One turn moves each row of this set onto another row. After a few examples, where does it send each row asked below?
saken: [ 17  25   3  -4  10 -35 -13 -15  -9  -2  -5 -17 -11  11  -1]
Lemo: [ -8 -23   4 -15 -14  -6  15  -3  -7  10 -16   0  -8  23  13]
rasuf: [ -1  10  -6   0  13 -16  48  -7  -6  11  -1  -4   2  11  -6]
bok: [-32  -5   2  -1  11 -11  -9  -1 -18 -17  -3   1  10  29  -9]
tosun: [ 12  29  -6   9   7  11  12   4  -9   5  -6  -5   7 -39 -28]
Sabo: [ -3  17   7  32  -2  23   8   8  -2  -3  13 -28   0 -14 -13]
kavi: [  0  -8  -5   8  -4 -16  33   7  -7   3  -8   8  -6  32  -4]
kozon: [-12   3  -9 -26  21   8  -2   1  -1 -20   5   7   6  31   3]
zul: [  5   6  -6   2   0   3 -14   0 -11  12 -12  12   8 -45 -23]
gamag: [  7  14  -9 -16  19   1  26   4   2  -2  -3   8  -2  38  -7]
pipev: [ 18   0   1  -2 -23 -24  -7  28   3  15  -2  10  -6 -19  -7]
repi: [  3   6  11  19 -14  31   7   1   1  14  -1 -30  -6 -17  -6]
mize: [  0  17  12  -5  -8  38 -17  -3 -11   3   1 -21  -6 -17   7]
nonem: [-12   1   6  19  -9  40 -11   4  -2  -2   7 -24   2 -16  -9]
lezab: [-19 -24 -12 -22   2  16  12  -9 -12  10 -10  13   8  13   2]
roku: [ 13   4  -6   5  -2  -4   1   3  -5   7  -3  11   1 -53  -8]
Vezok: [ 12   9  -8  -6  -3  18   9   4  -5  -2  -2  -5   1 -51  -2]
fibok: [  4   5 -12  14   1 -21 -12  -7  -1   3  -6   2   6  44  -9]
neton: [ 28   7 -19  13   1 -24   6   8  -3 -11   5  14 -14  25   0]
poza: [ 20  32   9  13  -6  22  17   3  -6   7   7 -22 -15 -14   4]
duka: [ 11  17  -6  12   6  -5  -3   3  -9  11  -7  12   7 -44 -29]
rek: [  9   9 -19  10   4  22   9  17  -6 -10   3  12   7 -38 -17]
Feb: [ 20 -13  -8 -19 -13 -11 -18  -8  -3  -1  -9   0 -17   9  21]
Kido: [ -2 -17 -12   2  -5 -15 -17  -5   3  -7   4   4   3  32  20]
letak: [-22  10  14  -5  13 -29   7 -11 -16  -7  -1 -21   3  17   2]
Dul: [-21   0   8 -25  15  -9  16 -23 -15   6  -2 -20   9  -5  10]
Lipur: [ -1  13   6  -5  -9 -27 -32  22  -5   3   2   4   5 -21 -17]
Bak: [ 16  -3  -3   0 -23 -20 -10  31   2  15  -2  18  -5 -14  -8]
Lovaz: [  4   1   3  -6  -5 -22 -17 -19   1  13 -11 -15   3  31   7]
rovu: [  3   9 -10  -6  -1  29 -10   2 -10   4 -13   3  10 -37 -24]
Zil: [ -2  22   3 -24  25 -11  17  -5   3 -12   7 -13  -3  22   9]
kovol: [ 11  -1 -14  11   0   3  -3  11  -7   0   0  22   5 -46 -14]
taber: [-26   2 -16   4  23   0  18   1 -16 -11   8  13  16  18 -17]
meb: [  7  34  -2  28   7  28   3  16 -12  -8  14  -3  -2   1 -14]
pilet: [ -2   4  -2  32  -9  37   6  13   1   5   4 -13  -2  -5 -19]
Depi: [  1  18   5   0  -5 -30 -27  26  -5   2   5   6   5 -19 -19]
mil: [  3   2  -1 -38   9   7  12  -9   3   5 -11  -2  -5  28   9]
Puba: [  9   1  -5  11   0 -34   3  -7   5  -7   9 -11  -2  27  20]
soz: [  3   4 -15  -3   6  -9 -38  -4 -12 -13  -5  13  -1  26 -10]
lus: [  5   7  -7  10 -10  50  -9  14  -9  -1   3   8  -4   1  -3]

rek turns into tosun
lezab turns into taber
Bak turns into Depi
Now these:
repi turns into nonem
Kido turns into fibok
duka turns into roku
neton turns into saken
gamag turns into Zil
meb turns into poza
bok turns into kavi

